Turns in one plane each, and the order they were made in; the first pair answered:
turn sot:
[ 29.7  -7.7  15.5 -12.2  36.8  22.4  16.6  -4.2  25.2  10.9 -25.5] -> [ 21.0  -2.0  16.2   0.2  53.4  14.1   9.0  16.4  20.3   8.8 -16.1]
[ 14.8  -1.5 -22.4 -14.6 -18.2 -15.8 -17.2 -22.9 -26.6   7.2  12.9] -> [  3.8   6.9  -5.2 -27.1 -36.8   8.9  24.6 -10.0   9.2 -14.0   8.5]
[  3.8  -9.8  25.8   2.9  15.2  14.3 -24.2 -14.4  -5.3  16.2 -24.0] -> [ -1.7  -6.3  34.7  -3.8   5.7  27.1  -2.9  -8.2  13.0   5.9 -26.2]
[  8.3   1.1   3.7 -16.6  13.1   2.4  -4.4   8.0 -12.5   3.5 -11.3] -> [  9.4  -0.2   5.2 -20.3   6.8   6.4   0.8   5.8  -6.6   2.2 -13.4]
turn Tapi:
[  4.5  -0.3 -13.0   7.6  12.7 -22.8  -1.6  20.3   3.5  -4.9  11.4] -> [  7.6  -5.9   1.8   8.1  24.5 -14.3 -10.5  18.1   6.9   0.6  -4.5]
[ 18.2   5.2 -18.0  15.9  23.6 -20.0 -19.9   1.4  -0.7  -7.9  15.1] -> [  5.1  10.7  -6.9  20.8  28.5  -9.6  -7.8  19.7   9.1 -16.1  14.0]
[ 21.9  12.1   6.3 -21.5   9.2  -4.3  11.2  14.3  30.9  -2.7  -5.6] -> [ 34.1   7.2  -3.6 -26.1   6.0 -13.2   2.3  -1.4  21.9   2.5  -4.8]
[ 11.4  -0.8  -6.0  -2.1  18.8 -13.9 -11.5   7.1  12.0  -0.7  -7.4] -> [  9.0   3.5 -15.1  -3.3  10.3 -18.2  -3.5  11.3  10.3  -5.3   4.8]
turn vok:
[-35.9   7.2  25.7  17.2  23.5  11.3 -21.4  28.0 -27.8  19.5  -1.8] -> [-36.7  13.0  17.8 -13.2 -30.8  30.7  35.0  12.5   4.8  -4.3   2.7]
[ 17.0   7.6  -3.5 -10.9  -4.7  13.8   0.3   9.6  39.1  -9.4 -19.5] -> [ 11.7   7.0  -2.6  10.4  22.6   2.6 -27.9  23.2  17.8   2.6 -16.1]
[-27.5  11.1  13.6  39.7  -5.4   8.4   3.9  25.1 -28.1  -2.3  21.9] -> [  6.8  -0.4  18.8  -7.0 -42.4  26.5  34.5 -16.8  12.5 -11.6  -5.8]
[ -8.9   4.9  22.5  -7.9 -14.2  10.8 -21.9 -13.7 -13.4  -3.5 -10.6] -> [-19.4   8.7  20.3   0.0 -13.0   8.4 -19.4  -3.7 -18.6  -5.3  -0.2]
turn Fafe:
[  2.9  -1.5  -0.3   3.0 -10.7  15.1  10.9 -16.8   0.5  -7.7  20.4] -> [  5.4  -4.8   4.5   0.8  -9.3  19.1  10.5 -18.6   4.4  -7.6  14.0]
[  8.2   4.0 -31.3 -10.7 -27.0  -8.2  22.4 -13.9  10.4  -9.7  17.5] -> [ 13.1  -0.7 -24.8 -16.1 -27.9  -1.3  21.5 -25.7  12.3  -7.4   8.4]
[ -1.1   2.2   8.1  -3.2  -0.4  12.6  20.0  28.1  17.8 -16.6   7.7] -> [ -5.4   6.3  -3.6   1.0  -6.9   6.0  20.2  27.6   5.2 -16.7  21.0]

Each pair is two turns apart.
[  5.2 -11.5   2.2   1.0  -8.7   0.1 -30.1 -44.8 -27.8  23.3 -23.8] -> [ -6.9  -0.6  37.6  -5.9   2.7  28.0  11.6  -3.5  30.6  -3.5 -40.6] : Fafe then sot
[-22.0  -0.2  24.4   5.0 -12.6  20.1  26.0   4.3  16.0 -10.9 -16.6] -> [  3.5  -9.8  29.2  -3.1   3.5  14.0   5.2  -6.4  23.1  -0.8 -35.6] : Fafe then vok
[-33.7 -13.7  13.3  10.2 -12.1   6.7  14.5  13.8  -5.6  12.3  -3.1] -> [-21.2 -21.7   6.9   3.6 -17.5   3.8   1.2 -11.8 -16.9  24.5 -10.1] : sot then sot
[ 17.9  -2.5  -8.7  -8.5  14.7 -14.2 -13.7  20.4  11.9 -10.9   0.9] -> [  8.9   2.0  -9.0 -11.5  -0.4  -8.1   4.3  23.4  18.8 -19.1   7.3] : sot then Tapi
[-24.2  11.4  18.5  16.5 -12.6  16.4  34.7  16.5  18.9   7.2  15.4] -> [ 15.0  -9.6  30.6   6.1  16.9   9.8 -10.2 -13.0  16.8  31.5 -22.3] : Tapi then Fafe
[ 27.3 -13.4 -20.4 -25.7  32.7  -8.9  -4.1  -7.5   2.6 -10.1  -9.3] -> [ 17.9  -7.1 -19.9 -26.1  27.7  -3.6  17.5  10.5  16.0 -24.5  -3.4] : sot then Fafe
[ -9.9 -15.4  34.7   4.0  20.0  24.7 -13.5  -8.5  -9.1  18.5 -36.4] -> [-19.5  -4.8  38.1   9.5  30.8  22.2   1.9  24.8   7.0   3.6 -24.6] : sot then Fafe
[-10.3  18.5  -6.5   7.5  -7.7  -4.8   2.6   4.1  -5.5   1.4  19.8] -> [-15.2  17.0  14.0   8.4  -3.4  12.5   7.6   5.8   6.4   0.7   3.1] : Tapi then vok
